One vector is turned by the same rotation once a step. Each row is the vector after some number of steps, and that number follows the row.
The counts run from 0 to 292.
[139 103 122  98  98 126  72 152 104 147 143 133 148  57  97 113 116 151
 108 110 127 116 127 134 102 159  99  98 108 146 136 172]
73
[ 82 129 129 150  81 104 131 135 143 160 139 143 130 147 119 171 120 128
 133 150  59 132 102 135 168  58 117 126 138 108 116 138]
186
[172 152 118 127  93 144 107 130 105 140 121 118  85  65 138 108 136 123
 104 100 146 137 116 123 114 136  52 118 131 107 116  92]
100
[155  96 102 134 134 153 146  94  98 141 100 129  72 101 115 145 127  89
 138 123 111 113 119 168 123 159 178  96 138 112 170 155]
211
[126 146  71 156 119 126 170  88 109 145  93 117 109  91 149 133 154  78
 112 117 113 127 117 138 136 151 162 138 170  92 101 113]
160
[156 135  96 120 117 154 125 114 145 149 118 162 130  75 153  87 123 150
 120  75 133 120 114 134  97 114  70  98 101 119 127 109]
88
[ 95 125 122 152  88 116 150 155 121 162 126 125 147 135 105 175 115 133
 129 176  77 128 114 170 172  93 160 113 132 102 123 159]
194
[142  99 124 122 121  89 138 206 106 147 135 132 131 108 106 178 113 126
 144 154 130 158 137 158 144 120 148 111 164  62 115 131]
252
[129 120 131 105 120 123 107 150  95 119 152 150  86 129 100 134 134 174
 152  73 121 139 112 156 147  92  84  89  92 120 187 132]
266
[135  76  93 102 152 121 138 104 121 147 107 160  93  96 128 152 126  80
 141  96 110 129 121 120  83 133 179 134 168  98 135 133]
230
[ 91  82 126 112  64 107 121 150 109 147 158 148  95 129  72 140 157 108
 134 104  86 129 107 137 120 133 135 134 104 141 141 162]
224
[167 157 123 125 144 132  95 104  89 141 112 118  80  53 133 115 119 104
  87 110 138 112 137 100 146 135  86 117 136 116 132 132]
111
[103 127 111 152 104  96 130 116 108 156 112 106 109  94 122 166 149  68
 111 144  89 130 121 121 147 132 150 153 181  92  84 119]
171
[111  78 100  96 147 120 145 160 134 167 127 185 107 107 101 129 119  87
 136 100 106 109 125 110 129 109 175 126 121 109 156 171]
234
[118  79  98  91 149 109 134 159 127 163 134 179 114  91  95 119 129 103
 141  89 118 114 140 124 117 136 185 122 119 120 157 176]
14
[111  77 124 101  93 123 115 158 147 170 148 186  94 117  92 128 127 110
 134  87  98 121 112 116 111  87 122 128  96 138 155 148]
235
[179 127 111 121 100 150 113 159 122 163 122 139 106  45 116  95 128 124
  92 115 161 124 129 131 113 155  86 104 112 117 121 126]
92
[142  92 112 105 150 140 135 155 156 163 131 196  98 123 119 133  98 126
 148  91 113 123 118 128 125  69 117 107 108  98 167 132]
246
[136 104 125 135  89 163 136 136 111 153 125 143  79 125  85 133 116 122
 122 136  95 110 110 178 155 115 141  94  92 139 182 182]
204
[108 175 116 140 112  80 115 160  73 142 132 100 147  72 119 135 136 124
  93 142 118 127 142 112 186 125 113 130 150 101  99 141]
113
[ 97  80 104 108 110  81 147 174 123 158 141 150 137 105  97 159 137  98
 142 125 109 134 143 127 124 133 189 138 153  91 113 154]
233
[126 115 111 114  94  90  70 112  92 120 140 105 166  80 127 143 134 167
 135 105 108 146 122 148  79 149  96 112 163 114 105 119]
70
[122 127  84  99 145 128 127 126 128 149 124 170 162  76 129  76 120 165
 127  74 116  98 123 124 110 119 118  96  94 134 146 157]
76
[161 135 107 147  76 175 129  82 118 155  98 120  86  80 138 114 133 102
 101 129 113 114  95 159 110 151  97 106 123 131 125 121]
150
[139 105 112 145 146 132 143 117 120 158  87 121 124 104 135 172  83  94
 125 172  99 119 129 144 147 118 176 106 172  75 127 146]
191
[ 82 112  99 135  75  98 147 113 109 121 138 135 116 159 114 156 164 135
 165  93  74 153  96 168 123 109 146 132 136 115 136 115]
217
[124 157  87 126 114  97 172 192 110 152 132 140 171  74 128 107 143 146
 111 124 144 129 137 130 160 131 129 124 127  86  92 130]
94
[154  96  96  89 149 124 114 146 115 149 123 155 150  51 116 106 111 126
 125  99 144 102 147 121  94 160 153 105 122 116 137 165]
292
[149  60 118  97 109 135  89 119 116 146 137 141  79  94 100 147 134 104
 138  93 116 132 112 136  72 155 132 118 137 133 148 143]
11
[ 93 101 112 135  58 105 142 153  91 134 142 120 113 130  82 165 155 110
 132 139 101 149 120 176 144 151 160 117 132 122 129 159]
213
[126 155  76 146 121 155 179  73 132 159  98 149  85 106 144  93 149  96
 116  83 102 108 110 132 143 111 122 123 105 130 145 129]
157
